One vector is turned by the same rotation once a step. Each row is the vector after some number of steps, and that number follows the row.
The counts run from 0 to 259.
[ 96  98 129 107 102 153 101 158  89 122 133 156 141 108 157 144  90 165
  88  98  91 162 109 132  99 123 188 106 152 144 107 143 136 152  90 129
 143  93  78 144 128 108 119 104 123 131  98  96 146]
0
[159  92 127 153  85 107  93 150 132 100 158 121  76 155 125 146  79 124
 119 141 117 158 140 144  95 160 126 124 159 172 145 156 142  93  94 120
 138  81 105 108 122 118 141 179 135 155  94 137 145]
158
[123 132 149 115 156 130 150 149 101 103 128 160  99 112  82 143 141 179
 175 118 101 141 141 124  67 140 153 169 108 147 126  91 160 125  73 123
 125 161 109 131 131 127  79 138 120 110 109 186 159]
54
[164  77  91  85 133 110 161 152  56 165 117  97 165  80 123 115  94 144
 118 132 104 139 137 170 101 120 176 117 117 106 134 119 137 116 146 137
 100 152 110 146 129 105  91 124 112  99 142 127 161]
83
[127  82 108  88 171  99 150 118 113 164  95  94 181 134 123 150 121  86
 141 166 146 171 135 166 168 135  91 133 114 128 103 125 127 189 107 118
 108 139 117 161 136 110 142 110 131 161 127 118 137]
99
[116 167 140 101 110 117 134 102 116 114 145 148 144 143 157 171  69  86
 127 181 112 128 101 157 111 145 136 123 144 141 107 154 176 158 129  83
 102  77 112 148 144 115 183 148 123 145 129 144 143]
125
[134  67 117 104 171  90 144 115 111 126 112 117 161 136 117 173 135  99
 141 121 152 189 141 168 140 109  96 118 133 130  75 132 139 149  84 148
  94 110 131 117 142  97 109 140 137 121  89  87 165]
102
[144 127 155 134 137 126 149 184 114 105 104  99  76 161 131 150 107 149
 159 138 144 108 121 133 118 192 132 154  87  85 156 139 150 104 131 114
 168 128 117  99 127 106  87 138 120 117  93 150 173]
192
[127  97 106 105 165 133 150 153 129 160 146  90 182 192 109 103 147 114
 102 156 134  88 119 144 107 126 127 160 131 126 186  92 140 170 101 111
  90 128 123 127 151 104 145 118 128 162 140 104 143]
233
[138 130 113  88 155 115 135 133  50 131 108 122 169 109 109 183 119  94
  98  95 109 127 135 165 101 132 132 177 104 118  99 128 139 118 135 110
 119 102 123 123 114 160  84 163  67 104 132 122 141]
89
[141 102 132 118  75 164 113 144  70 111 150 114 109  83 121 119  94 160
  89 126 108 162 126 131 114 164 117 125 159 103  89 115 138 126 125 120
 168 134 114 143  90 118  51 143 110 119  97 121 104]
170
[131 132 124  76 154 138 133 158  72 166 117 105 163 157 110 136 128 156
 162  96 130 108 183 119 129 126 161 102 114 132 136 106 125 157 144 142
 129 134 121 147 185  83  94 134  82 110  89 130 126]
217
[151 130  82 102 112 154 137 101 116 167 174 126 158 132  72 138 117 139
 135 122 141 127 121 146 132 130 149 111 158  84  97 113  98 160 142  89
 116 135 145 170 171  98 124 147  98 120 169 139 182]
250
[ 86  93 101 128 142 142 157 152  81 144 151 117 118 159 151 122 146 172
  97 140 125 109  99 141 140 135 115 134 104  86 119  96 133 140 173 121
 141 161 109 119 124  68 110 119 113 171  97 128  81]
201
[103 152 104 124 187 148 143 148 116 126 155 136 150 176  80 145 177 128
 113 105 141 111 120 157 113 134 115 167 103 124 139 103 112 170  88  80
  79 134 119 125 148 129 119 158 104 160 117 113 131]
229
[133  62  89 103 161 152 135 123 103 161 153 106 163 145 136 129 130 128
 101 136 118 147 134 162  97  87 157 129 128 132 151  72 130 154  72 136
 112 108 133 138 144  80 137  92 136 123 135 112 182]
237
[157 100 119 107 158 128 144 108 118 157 133 112 204 127  96 155 113  66
 132 150 109 120 146 161 155 125 102 152 111 139 110 139 137 184 131 117
 104 129 158 172 162 105  97 141 121 131 132 103 154]
96
[139 131 118 145 171  96 128 129 131 145  98 108 157 165 146 166 127 132
 126 130 118 131  98 146  93 132 148 126 130  82 117 163 147 128 103  88
  95 115 148 127 163 106 101 155 117  89 124 112 225]
109
[115  63 140 138 159 113 137 169 106 116 102 121  78 164 118 166 135 156
 168 124 153 143 158 119 136 152 127 134 112 129 101 126 130 119 100 148
 206 146 111 107 117  98 106 120 122 140  72 148 133]
188
[134 152 137 129 116 115  88  87 109 154 139 134 162 148 152 145  95 134
 131 139 108 150 143 133 117 123 133  81 182 153  87 150 159 171 111 100
  93 103 127 160 192  88 150 157 108 138 102 126 122]
129
[149 100 118 103 131 155 119 141 151 115 151 109 130 140 164  90  99 100
 106 183 110 136 150 149 103 149  98 132 194 138 153 118 162 152 100 114
 180  96 131 152 102  88 127 128 168 169 125 106 137]
151
[123 107 108 126 174  90 147 136 140 123  99 133 142 175 117 177 149 123
 138 123 131 159  94 132 106 126 147 122 112 101  89 181 126 121  85  92
 103 131 124 103 156 113 132 151 124 117 110 117 217]
107
[111 111 142 116 101 146  99 164  76 127 123 145 128 100 156 145  78 153
  85 104 111 145 118 138  94 141 176 122 151 155 127 134 157 150  88 121
 141  70  82 145 122 121 112 121 114 109 104  99 146]
1
[124 148 124 179 146 156 127 153 105 139 141 107  87 153 143 150 133 190
 120 121 105 118 106 139 138 161 121 135  75  80 136 122 130 133 148  84
 139 155 134 119 157  72  65 135 106 136 104 150 141]
196
[167  70  90  94 134 120 160 144  70 174 129 112 161 100 116 119 114 155
 118 113  85 143 135 161 103 102 175 111 119 104 129 124 132 114 150 134
  99 163 119 150 141  96  75 129 123 112 132 133 168]
82
[124 109 114 108 101 162 127 137  81  88 177 141  98 152 128 163 105 148
 103 130 131 115 137 107  95 136 110 159 142 115 117  72 139  89 129 139
 191  92 136 113 103  76 115 140 100  88 114 145 141]
35
[153 160 136 136  75 155 123 104  98 130 176 117 110 149  99 143  84 160
 145 159 117 113 142 134 119 155  85 139 117 127 135  77 159 172 157 106
 113 113 137 149 155  82 110 143  99 126 120 188 113]
42
[147 114 117 116 171 135 149 111 121 169 125 120 204 140  98 169 121  79
 125 133  98 111 144 172 144 127 102 154 108 122 100 128 138 184 142  97
 125 127 162 165 160 122  96 142 108 129 137 116 154]
95
[115 132 147 112 130 102 131 167  73 164 135 116 128 166 119 165  91 141
 146 136 131  85 152 139 131 145 163 138  77 172 163 125 146 142 135 128
  97 125  82 153 184 120 152 154  91 131 109 168 120]
213
[133 129 121 101  82 159 131 141  88  82 167 128 101 155 129 166  96 133
 113 144 132 108 122 104  92 150 107 155 131 104 138  77 156  99 143 131
 184  87 130 106  97  83 125 135  91  89 115 158 141]
36
[113 120 154 112  94 134  91 176  82 120 130 150 126 101 142 160  73 150
  86 106 123 125 116 137 108 162 172 139 160 164 129 149 143 133  94 127
 145  66  82 146 119 134 121 138 108 107 112  97 142]
2
[107 124  81 130 171 123 112 111  98 170 125 111 161 150 188 149 137 156
  91 146 124 128  88 144 142 129 139 111 165  71  95 148 108 124 110  77
 123 149 141 157 144  81 139 139 107 120 145 115 156]
114
[139  84 115  84 147 110 151 122 111 166 102  83 197 127 121 150 114  68
 131 182 134 147 136 152 169 138  88 144 110 127 124 135 135 179 117 121
  97 143 132 160 152  97 131 114 136 151 123 119 137]
98
[140 101 142 134 137 131 134 161 109 100 113 109  81 158 128 167 134 156
 151 108 132 144 144 110 111 153 125 139  97 105 116 130 147 102 110 144
 173 125 129  82 127  85  64 136 127 108  73 137 165]
190
[128  89 165 161 115 140 116 127 127 159 113 108 133 156 117 141 116 155
 141 166  83 127 134 108 132 151 104 160 103 147 124 125 163 190 102 118
 173 154 110 162 154 109 101 107 123 183  93 158 104]
181
[150  66  80 114 148 118 168 143  88 171 136 124 161 125  98 114 128 156
 133 111  84 137 132 160 107  95 183 100 120 114 119 132 127 119 149 136
 110 174 117 151 149  95  91 142 120 125 134 140 165]
81
[138 130 127 127  83 127 135 128  99 137 180 124 112 151  81 129  91 158
 154 179 143 103 145 139 143 161  94 145 132 142 134  84 152 160 152 120
 109 148 110 155 167  86 136 150 106 146 120 187  84]
44
[104 148 126 128 123 116 114  90 133 128 158 163 148 162 141 174  92 112
 140 161  98 141 111 143 128 126 140 105 145 160  73 172 150 173 112  81
  98 112 113 171 181 100 183 162 119 150 117 150 136]
127
[153 139 121 149 162  97 137 140 134 155 110 106 151 152 145 151 115 131
 120 146 134 108 102 156 112 152 150 133 136  80 129 174 137 119  99  84
  92 127 146 143 168 108 113 164 122  90 141 112 215]
110
[131  91 146  81 109 115 175 157  93 104 146 145 118 127  75  97 126 150
 169 154 142 133 153 111  93 149 134 141 153 133 119  85 172 130 105 167
 113 162 100 125 129  90 102 137 128 117  90 165 117]
50
[124 108 118 107 108 182 102 151 137 109 156 123 145 117 100 131 110 142
 132 123 131 158 143 123 163 152  78 117 159 141 111 106 109 197  91 114
 170 110 132 165 150  80  84 118 131 122  93  93 130]
14
[141 101 173 158  94 138 132 143 133 127 133 120 140 157  97 140 100 106
 122 177  78  90 120 104 116 175 101 187 107 157 140 142 177 167 116 130
 157 149 117 144 149 114  97 144 124 173 100 143 110]
179
[113 131 110 134 186 135 120 140 102 143 134 124 120 139  97 151 169 160
 135 130  90  91 157 123 119 131 123 188 111 145 154 105 113 100  99 101
 141 189 136 139 153  88  88 167  89 142 136 169 116]
60
